128 stands for zero in the data rows.
How far apart are the two rows of each pair, measured in a hidden way? 0 means very close, and 30 very far. Two or three weighted sums of its numbers give each row a place; it is the straight-line distance between the places.
[115 112 114 130 142 97 131 77 131 144 152 111 179 134 143 137]
[99 105 126 168 147 89 164 154 99 127 158 116 104 109 143 124] ~ 13
[115 153 127 165 90 131 149 165 101 131 107 121 91 116 100 168]
[139 102 116 99 157 105 133 83 144 127 175 103 157 112 150 144] ~ 18
[128 82 135 125 186 100 158 115 137 107 174 119 129 101 155 93]
[141 147 118 140 110 128 121 158 133 142 100 115 104 156 125 121] ~ 14
[127 128 151 162 111 112 130 178 79 113 136 107 86 114 126 158]
[130 86 134 100 145 127 138 115 174 107 149 154 130 134 159 92] ~ 9
[96 119 115 166 140 109 122 134 93 160 138 155 132 132 150 120]
[132 123 131 98 99 137 64 128 116 132 131 162 133 146 150 154] ~ 20
[155 143 166 101 111 148 117 139 134 100 100 126 127 122 128 116]
[89 130 137 160 150 70 140 111 119 151 133 104 183 134 139 120] ~ 21
[150 164 137 99 126 172 82 149 110 148 96 125 129 123 97 125]
[115 111 121 101 136 136 110 101 158 137 134 162 159 142 144 112] ~ 9
[122 127 116 175 139 87 119 120 91 124 145 116 121 150 170 148]
[135 104 121 79 176 138 116 100 157 113 167 129 134 119 122 112] ~ 25
[151 122 134 97 108 139 109 79 171 73 126 151 129 158 158 136]
[150 119 110 104 107 142 103 122 147 159 106 143 145 144 146 109] ~ 15
[121 122 118 126 113 138 143 116 156 127 121 138 128 137 118 126]
[82 136 126 205 123 79 144 125 88 159 126 119 157 140 135 134] ~ 11
[145 142 122 143 99 160 112 169 110 138 93 154 89 140 128 112]
[120 95 129 168 150 86 134 102 124 134 138 132 161 151 182 79] ~ 11
[136 101 129 118 154 110 122 130 147 114 154 128 110 138 154 108]
[119 105 122 87 147 141 119 95 183 112 145 161 143 141 132 110] ~ 2
[144 165 122 122 123 141 137 133 105 125 120 97 115 92 103 166]
[135 152 115 134 67 162 111 165 93 141 109 145 91 117 112 181] ~ 13
[138 172 132 125 97 165 108 152 115 165 71 123 137 138 98 126]
[166 140 123 95 122 166 105 138 130 145 113 113 130 118 98 125] ~ 14
[122 98 103 122 145 95 113 96 175 125 152 134 144 174 171 113]
[105 131 135 163 129 64 147 130 109 142 136 91 151 125 147 144] ~ 3
[172 156 119 115 109 154 118 128 90 127 123 85 122 99 98 166]
[126 170 121 135 104 167 112 152 96 117 116 144 79 116 95 177] ~ 14
[142 150 116 116 112 182 113 148 110 161 97 133 129 114 90 123]
[134 158 147 97 129 140 95 130 130 93 120 127 114 141 107 149] ~ 26
[138 114 120 102 147 140 153 113 150 117 150 119 126 98 116 130]
[110 120 121 164 109 109 138 171 102 158 134 119 112 129 124 141] ~ 17
[126 122 127 171 137 111 149 124 139 102 126 132 104 158 149 107]
[103 118 126 167 133 119 145 103 121 140 123 155 167 143 137 102] ~ 3
[143 145 123 90 153 154 91 99 148 94 130 135 118 156 125 132]
[144 183 138 108 113 156 84 159 122 141 78 121 122 148 103 125] ~ 10
[152 91 133 110 172 129 121 107 135 111 157 139 133 120 169 87]
[140 123 114 130 92 135 93 97 156 99 113 168 123 189 170 134] ~ 13
[160 156 166 95 130 153 112 136 148 75 105 117 111 133 120 116]
[147 137 151 101 135 120 127 144 147 131 110 105 129 120 127 110] ~ 5
[157 131 108 116 142 158 110 86 131 111 137 124 135 138 122 140]
[116 163 118 140 88 128 115 139 138 129 99 128 110 163 112 152] ~ 11
[127 99 137 68 130 129 100 101 193 118 123 161 157 171 153 94]
[156 116 115 125 116 149 117 153 120 151 119 136 101 130 129 110] ~ 9
[149 149 109 122 119 156 85 180 109 174 106 121 96 141 106 126]
[119 165 133 95 106 153 60 155 123 147 93 153 118 151 113 143] ~ 7
[87 154 118 137 123 97 130 180 133 158 118 110 97 139 105 144]
[118 95 140 111 153 124 127 132 135 122 159 143 129 114 135 115] ~ 22
[122 124 101 178 145 113 164 110 112 149 134 116 145 120 131 114]
[116 136 120 181 137 76 144 125 114 141 123 101 138 150 154 120] ~ 4
[130 126 148 114 113 145 141 154 139 117 114 154 111 110 123 116]
[154 129 133 137 107 134 124 147 131 130 98 127 117 143 150 107] ~ 11
[115 100 110 109 123 103 139 71 167 137 156 130 174 136 148 147]
[122 132 128 123 100 145 137 144 142 147 108 133 128 130 105 123] ~ 4
[112 121 111 160 125 125 124 109 110 109 145 144 118 149 139 148]
[122 154 146 136 98 145 117 152 95 99 121 130 83 121 100 179] ~ 16
[135 102 128 140 148 121 137 103 133 97 152 136 129 132 156 115]
[107 136 112 109 101 146 87 117 134 115 129 169 113 160 128 174] ~ 14
[106 110 102 144 132 95 154 109 123 143 158 123 139 113 139 147]
[102 136 128 149 157 93 139 124 135 145 125 113 151 141 130 106] ~ 9
[132 151 124 114 96 178 114 160 125 135 98 152 103 126 99 137]
[131 91 115 125 186 96 135 100 105 144 184 96 156 95 146 122] ~ 16
[113 95 114 114 160 138 159 112 132 137 164 159 139 86 129 106]
[140 121 127 129 105 167 134 130 142 153 99 147 150 137 104 88] ~ 4
[142 145 111 100 139 135 135 120 113 147 137 104 143 87 106 156]
[100 109 122 147 132 107 148 109 119 128 159 126 140 116 128 148] ~ 6
[133 138 132 148 61 113 150 118 93 132 124 109 148 92 135 192]
[112 112 112 109 163 131 131 109 125 125 168 141 128 102 123 141] ~ 9
[120 161 143 137 109 122 128 155 129 127 98 111 114 136 112 141]
[162 151 108 112 114 159 87 156 109 172 99 114 118 141 110 131] ~ 9
[142 154 122 147 86 149 133 144 93 155 98 109 136 112 102 156]
[89 146 123 169 129 77 156 113 114 166 119 107 167 132 133 137] ~ 16
[106 129 121 109 109 142 101 107 139 100 139 165 109 144 127 168]
[118 148 140 140 100 134 142 157 119 121 110 126 103 115 103 152] ~ 8
[124 127 139 131 134 142 133 149 80 119 150 123 106 85 96 152]
[111 118 124 152 155 117 119 94 90 126 155 131 157 118 130 140] ~ 10
[125 111 133 133 163 131 132 105 123 98 163 128 127 123 128 125]
[111 113 150 140 115 127 154 168 121 114 136 142 95 103 123 131] ~ 10
[121 98 136 132 137 123 148 127 150 106 145 137 122 135 136 108]
[111 109 124 151 137 115 156 140 114 115 158 125 99 106 125 142] ~ 7
[132 91 131 126 178 116 135 97 107 112 189 111 147 103 131 130]
[86 148 130 163 147 72 141 134 120 160 120 105 155 136 135 121] ~ 28
[109 129 99 127 88 140 95 122 119 134 131 163 110 162 129 175]
[94 123 133 175 134 87 154 115 93 143 149 110 163 111 130 146] ~ 11
[129 144 133 125 102 134 134 154 125 143 113 108 122 116 97 147]
[85 144 125 205 116 71 145 128 81 161 123 109 156 139 143 149] ~ 17
[132 118 134 148 153 118 120 99 90 110 149 131 152 120 147 127]
[95 114 102 125 136 100 138 90 160 161 138 151 178 136 155 118] ~ 23
[143 156 99 142 93 136 81 149 81 161 114 124 107 146 125 176]
[113 107 129 159 150 102 147 112 95 134 164 109 155 106 125 137] ~ 12
[141 162 128 125 130 145 82 166 104 131 107 124 90 141 118 135]
[113 136 142 123 122 116 126 157 122 156 118 124 134 118 123 126] ~ 3
[147 91 112 150 171 102 135 106 88 121 178 110 124 106 161 122]
[155 143 160 108 121 142 126 129 137 71 117 124 102 125 131 138] ~ 5
[138 138 137 103 107 143 131 151 142 145 93 136 128 115 122 111]
[112 92 110 107 140 109 126 99 169 133 160 132 145 155 141 133] ~ 3
[131 152 141 107 116 140 113 154 128 145 99 130 132 122 115 131]
[113 161 125 149 100 117 130 163 132 143 97 111 105 147 110 144] ~ 14
[142 137 146 114 109 160 135 139 122 99 123 132 106 107 109 148]
[101 138 136 166 150 72 146 127 118 142 126 101 157 139 139 122] ~ 20
[131 79 142 127 152 128 178 145 140 139 139 143 132 92 148 70]
[133 85 121 74 154 127 125 82 207 106 153 155 143 148 163 95] ~ 6
[88 112 135 140 138 96 152 130 136 120 149 129 127 120 133 130]
[131 86 127 154 171 107 167 95 101 116 178 106 152 91 139 118] ~ 13
[118 151 133 139 101 151 128 162 105 121 112 135 87 120 93 157]
[95 105 128 136 151 133 136 123 128 128 152 155 130 125 118 111] ~ 4
[173 115 107 131 165 131 129 96 97 127 160 73 138 104 130 133]
[143 174 108 117 121 173 85 145 102 121 113 132 88 134 96 167] ~ 12
[118 95 116 121 146 134 173 114 154 118 153 148 116 106 131 106]
[147 165 125 120 98 156 105 138 142 171 70 134 154 154 119 108] ~ 7
[122 98 130 115 155 117 147 123 143 115 165 117 122 114 127 127]
[141 108 116 161 146 119 178 101 117 134 150 94 149 105 124 119] ~ 9
[111 118 116 180 142 116 160 105 104 157 127 121 170 125 127 106]
[130 163 153 122 133 114 119 153 113 104 116 104 102 111 124 156] ~ 13
[165 158 145 125 116 142 100 121 143 94 89 127 123 167 144 119]
[163 164 137 86 144 170 88 149 110 128 114 101 122 111 85 134] ~ 17
[145 117 126 103 146 129 137 118 144 122 143 111 131 109 125 122]
[160 150 119 118 111 153 130 129 94 125 129 94 117 96 98 176] ~ 8
[156 117 121 113 158 150 124 113 142 116 134 144 122 130 143 91]
[109 180 125 132 110 120 124 145 139 164 85 113 139 147 102 140] ~ 18
[114 100 124 160 151 99 158 109 104 127 165 115 143 104 142 129]
[157 151 150 131 106 155 131 146 84 139 117 90 135 88 82 158] ~ 15
[145 163 126 101 103 171 100 145 120 145 99 129 126 123 94 142]
[113 117 81 141 108 113 112 81 142 142 143 151 151 174 160 155] ~ 18
[131 148 135 148 86 131 150 153 84 135 121 101 121 86 104 180]
[126 152 134 107 128 131 129 139 137 108 123 123 105 117 116 146] ~ 13
[146 144 128 133 93 137 144 123 100 102 128 121 115 97 125 184]
[142 136 147 115 104 167 127 144 125 111 107 144 107 117 111 133] ~ 7
[102 105 133 122 142 105 155 121 165 115 152 129 132 129 139 124]
[137 131 149 110 139 134 144 133 143 95 132 120 107 107 115 129] ~ 19
[144 157 113 98 116 169 93 140 123 119 114 132 98 129 99 160]
[142 153 121 157 100 127 108 159 63 132 124 111 96 113 123 175] ~ 2
[118 123 123 116 121 135 147 119 152 122 135 132 122 119 112 139]
[126 83 143 125 166 78 159 82 156 116 158 102 184 125 162 95] ~ 14
[135 88 143 98 159 136 159 96 161 88 163 134 139 92 132 114]
[141 98 144 113 173 113 136 111 124 96 181 102 131 93 140 125] ~ 5
[112 142 117 125 110 104 132 126 135 164 120 93 156 136 106 153]
[99 125 113 131 154 115 149 101 140 140 136 144 160 115 135 115] ~ 8
[173 158 115 104 112 142 91 114 119 157 101 98 159 136 119 141]
[89 115 124 170 136 88 158 124 117 136 146 129 142 123 138 128] ~ 19
[148 142 147 130 108 136 123 148 124 94 108 124 100 132 134 137]
[129 122 161 136 119 141 168 149 101 100 137 118 114 76 101 148] ~ 7
[110 163 126 166 91 132 132 183 96 137 103 128 83 132 93 169]
[135 145 120 140 79 133 126 115 95 164 102 118 169 117 123 160] ~ 8
[115 126 144 147 134 78 145 123 120 132 141 87 152 124 146 142]
[175 156 101 98 110 169 54 135 152 153 78 144 115 190 136 105] ~ 4
[151 124 128 128 105 161 143 127 114 128 114 140 129 104 114 125]
[133 124 161 91 170 145 113 146 143 109 123 140 122 125 124 78] ~ 9
[150 163 125 92 131 174 89 148 126 145 93 134 115 130 87 118]
[159 145 123 103 122 167 102 132 139 119 103 144 109 137 126 117] ~ 9
[154 136 131 116 97 170 123 125 123 129 108 134 137 121 111 134]
[93 133 144 148 161 84 149 125 130 137 134 104 156 125 133 105] ~ 13
[127 169 121 130 106 166 110 152 95 121 113 140 89 116 90 172]
[186 152 127 102 137 183 106 127 98 134 124 83 134 93 79 152] ~ 11
[109 149 136 141 113 127 124 158 135 95 117 140 73 150 125 142]
[164 143 166 110 128 136 123 139 123 114 112 89 139 109 115 126] ~ 20
[106 97 108 89 140 123 130 92 183 115 160 161 133 142 146 128]
[119 136 128 160 109 117 137 170 105 149 120 110 103 127 116 142] ~ 11
[123 160 115 144 72 145 103 142 77 136 119 141 105 121 116 201]
[145 158 140 111 119 138 119 130 145 99 109 110 110 138 114 140] ~ 19
[121 143 156 137 115 119 147 173 114 120 120 118 103 106 117 142]
[129 144 112 153 83 132 147 140 116 158 100 124 128 128 120 146] ~ 11
[112 134 129 121 110 156 130 149 127 120 121 152 97 117 95 143]
[110 158 119 146 86 126 134 148 128 147 106 119 117 143 97 166] ~ 11
[149 151 143 134 110 148 101 147 118 104 101 131 97 151 131 127]
[83 127 126 177 127 72 152 125 103 150 136 121 149 131 146 139] ~ 14
[151 129 138 87 139 155 121 153 147 135 114 135 120 104 123 96]
[150 161 132 112 121 142 109 126 143 98 102 117 105 149 123 136] ~ 6
[153 135 154 120 117 156 120 150 120 104 114 130 101 119 119 126]
[113 122 121 101 100 137 112 107 140 118 136 161 134 136 124 163] ~ 4
[149 151 139 117 101 149 96 145 131 129 94 124 125 155 115 125]
[83 137 125 177 118 72 154 129 98 154 129 118 152 133 148 143] ~ 18
[90 98 139 144 168 96 164 103 144 138 149 121 167 123 131 95]
[114 124 121 120 122 115 124 128 127 159 133 112 150 126 112 137] ~ 11
[120 165 120 117 110 120 139 134 125 152 111 95 138 111 100 167]
[134 163 141 144 81 151 111 164 94 128 89 141 95 126 120 163] ~ 2
[161 149 140 105 147 150 107 132 133 99 113 121 111 132 126 111]
[154 179 135 104 112 164 84 154 132 163 66 119 137 153 98 114] ~ 7
[106 90 137 134 176 112 147 109 128 112 172 138 136 106 131 111]
[114 84 129 123 149 128 169 129 155 127 152 151 128 110 136 86] ~ 8
[93 111 135 167 151 61 169 116 119 147 144 106 163 115 148 109]
[87 113 119 189 134 98 141 107 89 164 140 135 174 133 131 121] ~ 9
[123 157 142 141 91 152 130 161 97 107 113 137 87 110 100 173]
[123 120 137 145 154 111 154 125 123 123 149 103 134 110 124 123] ~ 10
[137 153 122 124 141 127 136 102 122 124 127 90 149 114 103 145]
[102 142 122 158 133 97 147 126 118 151 128 101 149 125 119 142] ~ 17
[108 154 129 155 93 128 140 161 107 136 110 118 103 124 95 170]
[130 101 144 94 159 124 136 126 169 101 151 134 123 123 140 98] ~ 19
[110 144 126 125 119 112 134 163 142 137 126 104 104 131 102 150]
[133 108 112 140 155 104 119 109 99 129 174 103 136 122 143 145] ~ 11
[149 123 127 101 107 141 107 85 162 77 123 152 129 168 160 142]
[190 152 98 107 98 167 114 99 131 137 100 101 134 130 116 147] ~ 3
[101 102 126 128 141 141 146 100 140 106 155 161 130 120 125 127]
[123 128 114 131 69 148 115 107 123 95 133 167 100 147 141 186] ~ 8
[138 95 134 108 150 133 153 104 187 91 144 143 122 134 144 101]
[135 143 129 121 113 172 119 152 102 136 119 140 105 100 98 140] ~ 18
[103 121 119 152 127 105 127 113 115 119 145 142 132 141 147 145]
[124 127 116 135 146 125 116 107 154 111 130 137 122 176 146 109] ~ 7
[76 102 123 148 163 109 168 114 135 149 147 134 165 112 113 101]
[154 137 121 76 123 145 81 127 147 145 105 133 136 148 139 116] ~ 19
[147 164 90 162 125 114 77 176 82 150 117 100 78 171 132 152]
[102 102 158 114 113 102 128 126 159 113 138 156 140 140 152 121] ~ 25
[113 124 119 183 131 88 140 104 123 132 127 117 154 164 165 115]
[113 147 135 182 88 100 113 194 70 135 115 127 75 140 144 164] ~ 13
[138 98 110 120 143 102 137 91 129 119 168 112 138 114 153 144]
[158 169 129 95 128 163 80 142 104 123 110 121 107 125 110 149] ~ 7
[133 161 132 133 105 159 114 154 93 117 115 137 91 110 95 164]
[127 101 124 124 145 103 146 81 148 118 155 115 165 135 147 120] ~ 11
[123 141 129 153 107 130 101 148 126 123 106 132 103 173 124 129]
[137 174 141 123 105 138 92 151 116 139 80 129 127 150 119 136] ~ 7
[110 111 112 125 140 92 143 100 130 145 161 115 159 113 143 150]
[109 87 98 121 144 113 177 102 161 151 157 151 149 103 144 103] ~ 6
[135 80 134 150 144 152 166 116 137 142 130 150 154 120 132 52]
[140 132 141 108 110 161 126 133 147 128 101 144 133 127 119 115] ~ 10
[141 92 117 87 142 115 131 77 155 132 165 112 169 108 143 138]
[114 130 126 140 148 122 134 125 139 147 119 136 142 139 131 100] ~ 17
[101 113 106 109 131 114 105 108 175 119 144 165 122 185 150 132]
[122 85 139 145 161 94 163 107 132 113 168 112 147 106 147 107] ~ 8
[122 124 123 131 146 128 135 130 147 133 122 133 128 140 132 97]
[102 94 104 133 126 88 151 84 150 150 159 129 166 136 153 138] ~ 3
[118 89 139 143 165 70 177 99 146 134 162 94 166 108 148 97]
[126 158 131 157 99 133 132 160 120 115 103 128 86 140 119 148] ~ 25
[121 115 120 92 131 143 111 115 149 119 143 163 120 133 134 131]
[131 133 137 140 103 150 152 160 124 129 106 134 103 117 110 121] ~ 11
[131 159 109 117 85 175 95 159 105 163 89 156 119 131 104 150]
[130 99 146 143 158 67 147 80 145 110 158 96 184 137 183 109] ~ 25
[120 161 144 155 98 120 158 155 94 135 113 105 117 95 106 166]
[95 140 131 154 156 77 141 129 127 154 123 104 154 141 133 112] ~ 11
[123 103 113 175 138 93 155 107 137 128 141 122 138 157 163 101]
[117 111 105 93 150 141 115 88 178 107 155 155 130 148 132 128] ~ 14
[116 124 92 140 126 122 110 88 133 136 143 142 145 161 145 146]
[112 103 125 122 138 146 145 96 142 98 160 162 126 113 120 133] ~ 17
[152 156 114 118 100 144 126 120 115 127 117 112 121 114 117 161]
[132 112 154 99 125 160 129 126 166 116 111 162 139 134 130 88] ~ 7
[122 104 98 105 143 131 130 84 163 122 161 143 141 137 135 132]
[95 179 124 135 108 108 124 148 132 163 89 105 141 145 98 154] ~ 14
[110 159 139 143 113 119 148 159 128 134 103 110 110 128 101 138]
[161 135 117 102 130 153 93 124 154 168 96 125 157 163 127 86] ~ 8
[125 89 133 99 141 133 151 105 177 99 157 149 131 119 141 113]
[157 153 113 108 102 110 134 98 124 130 124 93 146 108 140 173] ~ 3
[103 113 136 148 150 109 146 116 120 120 154 122 137 121 128 128]
[113 138 130 123 101 160 133 151 115 108 128 154 88 109 96 164] ~ 9
[155 129 120 109 109 156 99 150 138 145 101 148 112 150 136 96]
[128 97 148 115 177 100 136 117 133 92 175 116 123 105 150 117] ~ 9
[123 150 139 134 102 143 114 159 104 108 116 128 89 130 99 164]
[143 114 130 122 165 131 137 117 131 107 157 105 122 120 118 118] ~ 10
[117 140 121 169 125 106 140 122 132 122 116 126 128 154 144 122]
[121 167 123 107 109 157 96 155 129 110 109 149 75 144 105 164] ~ 18
[126 126 129 136 121 116 176 130 112 141 142 102 138 78 107 155]
[151 162 145 109 133 133 114 140 105 106 123 100 112 102 115 160] ~ 8
[93 113 121 140 154 102 140 103 137 144 139 149 164 136 146 103]
[134 135 109 143 115 128 94 160 111 167 112 131 113 160 138 123] ~ 12
[134 118 117 117 151 131 144 127 175 104 142 122 103 144 125 111]
[105 82 131 118 160 132 139 116 146 140 146 183 152 117 155 70] ~ 7
